Here are some points:
array([0.07, 0.72, -0.94, -0.72, -0.95, -0.49, -0.19, -1.11])
array([-0.15, -0.67, -0.74, -1.13, -1.22, -0.19, 3.78, -1.43])
array([1.11, -0.21, -0.20, -0.61, 0.04, 1.19, 0.18, 2.10])
array([-0.39, -0.05, -0.55, 1.49, 0.81, 0.08, -0.25, -0.34])
array([0.84, 0.94, -0.28, 0.33, 1.24, 1.26, 0.32, 0.94])
array([2.20, 0.31, -1.18, -1.09, -0.96, 1.05, 1.93, -0.48])
array([-0.22, -0.03, -0.61, 1.26, 0.66, -0.35, -0.18, -0.54])
array([-0.84, -0.68, 1.79, -0.54, -0.81, -0.86, -0.40, 0.02])
array([-0.06, -0.42, 2.35, -0.20, 0.07, 0.01, 0.05, 0.25])
array([0.77, 0.47, -0.40, -0.51, -0.24, 2.40, 1.31, 0.70])
array([0.34, -0.17, -0.58, -0.40, 0.57, 1.30, -0.01, 2.86])
array([-0.46, -0.23, 1.42, -0.15, -0.21, -0.20, -0.59, 0.38])
array([-0.12, 1.26, -0.85, -0.59, -0.63, -0.40, -1.07, -0.75])
array([0.14, -0.13, 1.33, -3.63, 4.91, -0.21, -0.06, 0.20])
array([-0.58, -0.48, 1.66, -0.92, -8.35, -1.10, -0.14, -0.94])
array([0.42, 0.21, -0.26, -0.86, -0.48, -0.67, 0.19, -0.11])
20 more points follow, each with its number after it:
array([-0.45, -0.47, -0.25, 3.38, 1.29, -0.13, 0.13, -0.24]) 0
array([0.87, -1.77, -0.08, 0.07, 0.69, 1.83, 0.52, 1.98]) 1
array([0.18, 0.01, -0.43, 1.14, 1.80, 0.80, 0.29, 1.41]) 2
array([-0.90, -0.23, 1.41, -0.77, -0.44, -0.58, -0.58, -0.85]) 3
array([-0.51, -0.39, 2.10, -0.42, -0.97, -0.67, -0.08, -0.47]) 4
array([-0.71, -0.25, -0.96, -0.72, -0.55, -0.42, -0.47, -1.17]) 5
array([-0.43, -0.34, 0.51, -0.31, -0.64, 0.18, -0.19, 0.53]) 6
array([-0.48, 0.26, -1.29, -0.77, -1.22, -0.82, 0.10, -0.95]) 7
array([-0.34, -0.22, -0.57, -0.16, 0.08, 0.05, -0.68, -0.07]) 8
array([-0.47, -0.23, -0.12, 2.00, 1.64, 0.27, -0.08, 0.56]) 9
array([-0.60, -0.20, -0.54, 0.32, 0.04, -0.18, 0.12, -0.24]) 10
array([0.39, 0.17, -0.32, 0.49, 2.13, 0.30, -0.19, 2.63]) 11
array([-0.55, -0.74, 1.91, -0.44, -0.13, -1.06, -0.27, -0.59]) 12
array([0.42, 3.29, -0.59, -0.46, -0.61, 0.43, -0.53, -0.32]) 13
array([-0.12, 3.07, 0.04, 1.14, 0.49, -0.17, -0.72, -0.29]) 14
array([-0.06, -0.03, -0.65, 1.78, 0.69, 0.45, -0.31, -0.16]) 15
array([-0.53, -0.91, -1.13, 0.46, -0.34, -1.19, -0.51, -0.77]) 16
array([-0.28, -0.29, 0.64, -0.79, -0.60, -0.47, -0.22, -1.26]) 17
array([0.07, -0.85, -0.17, -0.32, 0.11, -0.94, -0.07, -0.66]) 18
array([-0.92, -0.70, -1.21, 0.60, 0.04, -1.08, -0.31, -0.87]) 19
Which two of these numbered points are nearest to each point below, looking only along the 2 directions in which the first points spread most? Their numbers follow each, nearest first.
array([-0.28, 0.63, 0.12, 1.74, 3.14, -0.07, 0.06, 1.05]) > 11 2
array([0.34, 0.38, 0.59, 0.06, 0.88, 1.41, -1.62, 2.12]) > 9 0
array([0.01, 0.03, -0.32, 1.44, 2.22, 0.05, -0.67, 0.79]) > 11 9
array([-0.59, 1.12, -1.35, -0.80, -1.13, -0.81, -0.14, -0.78]) > 7 5
array([1.98, 0.95, -0.96, -0.59, -0.85, 0.14, 0.85, -0.92]) > 13 7
array([0.41, -0.13, -0.50, -0.40, -0.13, 1.19, 0.75, 0.94]) > 13 15
array([1.54, 0.48, -0.65, -0.51, -0.52, 3.74, 1.22, 0.93]) > 1 13
array([-0.77, -0.67, -0.75, 0.06, -0.18, -0.58, -0.24, -0.60]) > 19 6
array([4.04, 0.71, -0.37, -0.73, -0.57, 0.67, 0.41, -0.81]) > 13 1
array([-0.57, -0.20, -0.01, 1.49, 1.13, -0.38, -0.21, -0.01]) > 14 0
